Here are some points, one per row:
[-0.95 -0.99 -0.04 -0.36  1.41  1.96 -0.17  1.09  0.27  1.03  0.26 -0.15
 -0.23 -1.17  1.85  0.04 -0.24  0.62 -0.97 -0.05 -0.11  0.31 -0.34  1.36]
[-0.65  0.01  1.47  0.4   0.83 -0.45  0.51 -0.26 -1.65  1.58  0.38 -1.34
 -0.19  1.57  0.38  1.31  0.49  0.05 -0.94 -0.28 -0.1  -1.05 -0.98 -1.1 ]
[ 0.74 -0.52  0.14 -1.57 -0.44 -0.37  0.17 -0.56  0.04 -1.09  0.85 -0.19
  1.08 -0.38  1.34 -2.17 -0.36 -0.28 -1.58  0.11  1.1  -1.07  0.07 -0.33]
[-0.53  0.84  0.76  0.26  0.68  1.47  0.23  0.49  0.58 -0.4   0.06 -0.84
  0.77  1.76 -1.46 -1.84  2.   -0.96 -0.97 -0.03  1.08 -0.19 -1.62 -0.42]
[-0.16 -0.32 -0.1  -0.35  1.48  0.34  0.36  0.59  1.74 -0.63 -0.17 -0.28
  1.37  0.32 -1.18 -0.28 -1.13  0.67  0.71 -0.86  0.35 -1.73 -0.82  0.48]
[ 2.02 -0.24 -0.89  0.22 -0.87  0.89 -0.73  0.68 -2.2  -2.21 -0.85 -0.65
  0.78 -0.22 -0.13 -0.45 -0.01  1.01 -0.28 -0.6  -0.36  1.23 -1.26 -1.59]
[-1.08  1.58 -0.96  0.27 -1.29  1.74  1.07  1.47 -0.82  0.42  0.6  -0.33
  0.81  0.49 -0.07 -0.41  0.91  0.35 -0.24  1.17 -1.19 -1.   -1.   -0.78]
[ 1.3  -1.2   0.35  1.81 -1.16  0.47 -0.31  0.47  1.19  1.76  0.53 -0.71
 -2.4  -1.27 -2.02 -1.41 -0.75 -1.07 -1.57  0.33  0.08 -1.5  -0.94 -1.1 ]
[-0.1  -0.64  0.82  0.39 -0.92 -1.31 -0.05 -0.64 -0.61 -0.48  1.46 -1.55
  1.23 -0.71 -0.26  0.8   0.67  0.21 -1.23 -0.07 -1.46  1.43 -0.17 -0.5 ]
[ 0.5   0.33 -1.06  0.6   0.7  -0.17 -0.6   1.46  1.4  -0.56 -0.39  0.26
  1.09  0.84 -0.72  0.68  1.1   2.   -1.62  0.67 -0.56 -0.2   1.77  0.9 ]
[-1.08 -1.88  0.28 -0.13 -0.32 -0.53  2.47  2.12 -1.   -0.14  0.03 -0.42
  0.61 -0.35 -0.71 -1.5   0.2  -0.61 -0.12  1.67  0.32  0.06  0.98 -0.48]
[-0.37 -0.26 -0.47 -0.65  1.32  0.14 -3.58  0.21 -1.74 -1.3  -0.07 -0.83
  0.09 -0.03 -0.53 -1.32 -0.02 -1.06  0.57 -0.06 -0.09  0.03  0.01  0.79]
[ 0.11  0.43 -0.6  -2.08 -1.11  0.74 -0.35  0.35  0.26 -0.24  1.18 -0.81
 -0.25 -1.94 -1.28 -0.65  1.83 -0.85 -0.68  0.94  0.1   1.06  0.75  0.94]
[-0.63  0.99  1.24  0.03  1.37  0.47 -0.21 -1.39 -0.08  0.83 -1.06  1.45
  1.37 -1.37  0.22 -2.05  0.1   0.24 -0.18  0.23 -1.23  0.97 -0.37  0.55]
[ 0.54  0.55  0.27 -1.04 -0.42 -0.92 -0.6  -0.97  0.85 -0.02 -0.17 -0.14
  1.04  1.69 -0.12 -0.74  0.14  0.44 -1.69 -0.53  0.59 -0.92 -1.11 -0.07]
[ 0.11  1.33 -0.86  0.55 -0.27 -0.43  0.84  0.84  0.48 -1.56  0.11  0.9
 -1.96 -2.29  0.53 -1.04 -0.29  1.09 -1.34  0.17  0.33  0.33 -2.75  0.42]
[-1.51 -0.28  0.78 -0.65  0.1  -1.13 -0.92  2.45  0.37  0.81 -0.85  0.72
  0.58 -1.51  0.04  1.29  1.12 -0.03 -0.48 -1.64 -0.09 -0.48 -0.83 -1.3 ]
[ 0.03  1.39 -2.32  0.59  1.51 -1.22 -0.73  1.32 -0.65  0.28  1.51  0.33
 -0.58  0.49 -1.28 -0.79  0.8  -1.38 -0.82 -0.52 -0.46 -1.62  0.75 -0.06]
[-1.51  0.51 -2.02 -0.64 -1.55  0.62  0.28  0.2   0.74  0.89  0.26  0.58
  0.4   0.91  0.87 -0.7  -1.48 -1.56  0.92  0.51 -1.87  1.14 -0.34 -0.98]
[-0.42  1.98 -0.94  0.43  1.49 -0.01 -0.92  1.94  0.47 -0.2  -0.72 -0.15
  0.53 -0.02 -0.52  0.14 -2.47 -0.72 -1.78  0.11  0.64  1.4  -0.43 -1.26]
[ 0.15  0.28  0.66  3.57 -0.18  1.25 -0.39 -0.23  0.02 -0.04 -1.4   0.2
 -0.18  0.08 -0.46 -0.08  1.2   0.55  0.58  0.18 -0.8  -0.13  0.05  1.  ]
[ 0.89 -0.1  -0.52  0.32  0.24 -1.19 -0.06  1.61 -1.18  0.74 -2.51 -2.17
 -0.68  0.41  0.77 -1.48 -0.63  0.75 -0.57  0.9  -0.79 -0.39  0.16  0.98]
[-0.65 -0.12  0.48  0.72 -0.56 -1.06 -0.32  1.63 -1.59  0.58  1.09  3.04
 -0.2   0.82 -0.14 -1.38  0.89  1.37 -0.23 -0.65  1.62 -0.06  0.47 -0.81]
[-0.32  0.25 -1.5  -0.27 -1.43  0.14  0.26  0.8  -0.22  1.62 -0.7  -1.15
  1.66 -0.37 -0.89 -2.08  0.22 -0.48  0.91 -2.5   0.13 -0.13 -1.46  0.91]
[ 0.06 -0.42 -0.45  2.33  0.66 -1.37  0.49  0.02  1.58 -0.96  0.27 -0.56
  0.93 -0.25  0.95 -1.34  0.52 -2.24 -0.29 -0.52  0.53  2.76  0.74 -0.26]
[-2.   -0.75 -0.12  0.72 -1.66  0.37 -0.78 -0.99 -1.34 -1.63 -0.91 -0.35
  0.05 -0.5   0.01  0.74 -2.06 -1.44 -1.31 -0.92  0.91 -1.49  0.88  1.28]
[ 0.69  0.44  1.96 -0.92  1.07 -0.25  0.92  1.48 -0.21 -0.74 -0.5   0.15
 -1.8   1.49 -0.15 -0.6   0.45 -1.3  -0.21 -1.06 -1.74  1.03 -1.93  2.  ]
[-0.49  2.23  0.43  0.68 -2.3   0.69 -1.57  0.28  0.62 -1.06  0.69 -0.42
 -1.46  0.81  0.52 -0.29  0.51  0.98 -0.8  -1.52 -0.39 -0.74  0.55 -0.63]
[ 0.92 -0.22  0.16  0.4  -0.02 -1.02  0.28  0.96  1.56 -1.51  0.59 -0.04
  0.08 -0.01  0.66 -0.47 -0.04 -0.1   3.74 -0.31 -0.65 -1.18 -0.4  -1.09]
[ 1.57 -0.83 -1.09 -0.19  0.21  1.72  0.97  1.19 -0.45 -0.03  1.3   0.48
  1.43 -0.38  0.74  0.67 -0.41 -0.78 -1.01 -1.37 -0.72 -0.98 -0.56 -0.83]
[ 1.13  0.05 -0.41  0.36 -1.23 -0.77  0.87  1.62 -0.29 -0.42 -0.1   1.67
  1.69 -0.13 -0.21 -0.22  0.55 -0.96 -1.52 -0.71 -0.99 -0.76 -0.26  2.31]
[ 1.06  0.96 -1.39  0.2  -0.53 -1.18  0.13 -1.77 -0.74  1.46 -1.39  0.61
  0.78 -0.78 -0.82  1.28  0.04 -0.5  -0.34  0.29  1.44  0.67 -0.82  0.14]
[ 0.37  1.05 -0.59  0.31  0.05  0.96  1.22  0.92 -0.37 -0.29 -0.39 -1.24
  0.33 -0.82  1.34  0.36  0.98 -0.84  0.44 -1.46  3.31  0.    0.09  0.19]
[ 0.8   0.18 -1.06  0.94  0.98 -0.42 -0.34 -0.49 -0.53  1.32  1.85 -0.71
  0.24  0.08  2.28 -0.74 -0.01  0.13 -0.63  0.63 -0.65 -0.43 -1.17  1.02]
[-0.03  0.42  0.51  0.61 -1.02 -0.69 -0.5   1.59 -0.75  0.12 -1.22  0.92
  0.89  0.71  2.42 -1.75 -0.28 -0.84 -0.82  0.96 -0.14  0.18 -1.28  0.39]
[ 0.13 -2.14 -1.03 -0.49 -0.5   0.3  -1.36  0.16  1.54  0.57 -1.3   1.22
  0.04  0.28  0.09  0.38  1.91 -0.61  0.34  1.26  0.09 -0.13 -1.6  -0.19]
[ 1.68 -0.71  0.56 -0.17  0.38  2.1  -0.77  0.34 -0.67  0.74 -0.2   1.51
 -0.39  1.14  0.66 -0.21 -0.07 -1.17 -0.63 -1.38  0.36  0.51  1.24 -0.08]
[-0.94 -0.78 -0.13  1.17  1.4   1.07 -0.15 -0.55 -0.98 -1.68  0.65  1.01
  1.7  -0.5  -1.03 -0.62  0.43 -0.63 -0.98 -0.22  0.23 -1.07 -1.83 -0.62]
[-0.69 -0.5  -2.   -0.53  0.36  0.02  1.07 -1.02 -0.08 -1.14 -1.12  0.86
 -2.37  1.39 -0.14  0.61  0.54  0.21 -0.72  0.95 -0.12  0.43 -0.02 -0.58]
[ 0.66  2.13  1.05  0.49  0.33 -0.21 -0.46  1.19  0.06 -0.88  0.19  0.79
  0.17 -0.56  0.4   0.8   0.5  -2.35  0.89  2.76 -0.23 -2.36 -0.42 -0.01]
[ 0.31  0.29 -0.43 -0.13  1.31 -0.7   0.59 -0.67  0.21 -0.61 -2.71 -0.29
 -0.93 -1.17  1.92 -2.1   2.21 -1.37 -1.8  -1.12 -1.99 -1.79  0.67 -2.29]
[ 0.62  1.37  1.51 -1.15 -0.08  0.77  1.08 -0.48 -0.33  0.69 -0.04  0.36
  0.39 -1.35 -1.28 -0.57 -1.5   0.88  0.85 -0.19 -0.43  0.58  1.75 -0.83]
There is one direction along which these points spread out most. Take the direction at right angles to it along which they spread out most. Go by this last direction. How many in every 100 of the points above lie lower along it than each point below? Round to a whole number. More than half of the points above lie lower than the first one.
[-1.08 -1.88  0.28 -0.13 -0.32 -0.53  2.47  2.12 -1.   -0.14  0.03 -0.42
  0.61 -0.35 -0.71 -1.5   0.2  -0.61 -0.12  1.67  0.32  0.06  0.98 -0.48] 43
[-0.37 -0.26 -0.47 -0.65  1.32  0.14 -3.58  0.21 -1.74 -1.3  -0.07 -0.83
  0.09 -0.03 -0.53 -1.32 -0.02 -1.06  0.57 -0.06 -0.09  0.03  0.01  0.79] 69
[ 0.03  1.39 -2.32  0.59  1.51 -1.22 -0.73  1.32 -0.65  0.28  1.51  0.33
 -0.58  0.49 -1.28 -0.79  0.8  -1.38 -0.82 -0.52 -0.46 -1.62  0.75 -0.06] 7
[-0.53  0.84  0.76  0.26  0.68  1.47  0.23  0.49  0.58 -0.4   0.06 -0.84
  0.77  1.76 -1.46 -1.84  2.   -0.96 -0.97 -0.03  1.08 -0.19 -1.62 -0.42] 14
[-0.69 -0.5  -2.   -0.53  0.36  0.02  1.07 -1.02 -0.08 -1.14 -1.12  0.86
 -2.37  1.39 -0.14  0.61  0.54  0.21 -0.72  0.95 -0.12  0.43 -0.02 -0.58] 55
[ 1.68 -0.71  0.56 -0.17  0.38  2.1  -0.77  0.34 -0.67  0.74 -0.2   1.51
 -0.39  1.14  0.66 -0.21 -0.07 -1.17 -0.63 -1.38  0.36  0.51  1.24 -0.08] 60
[ 0.06 -0.42 -0.45  2.33  0.66 -1.37  0.49  0.02  1.58 -0.96  0.27 -0.56
  0.93 -0.25  0.95 -1.34  0.52 -2.24 -0.29 -0.52  0.53  2.76  0.74 -0.26] 98
[-0.63  0.99  1.24  0.03  1.37  0.47 -0.21 -1.39 -0.08  0.83 -1.06  1.45
  1.37 -1.37  0.22 -2.05  0.1   0.24 -0.18  0.23 -1.23  0.97 -0.37  0.55] 90
[ 0.92 -0.22  0.16  0.4  -0.02 -1.02  0.28  0.96  1.56 -1.51  0.59 -0.04
  0.08 -0.01  0.66 -0.47 -0.04 -0.1   3.74 -0.31 -0.65 -1.18 -0.4  -1.09] 5
[-0.49  2.23  0.43  0.68 -2.3   0.69 -1.57  0.28  0.62 -1.06  0.69 -0.42
 -1.46  0.81  0.52 -0.29  0.51  0.98 -0.8  -1.52 -0.39 -0.74  0.55 -0.63] 17
[-0.65  0.01  1.47  0.4   0.83 -0.45  0.51 -0.26 -1.65  1.58  0.38 -1.34
 -0.19  1.57  0.38  1.31  0.49  0.05 -0.94 -0.28 -0.1  -1.05 -0.98 -1.1 ] 29
[ 0.37  1.05 -0.59  0.31  0.05  0.96  1.22  0.92 -0.37 -0.29 -0.39 -1.24
  0.33 -0.82  1.34  0.36  0.98 -0.84  0.44 -1.46  3.31  0.    0.09  0.19] 50
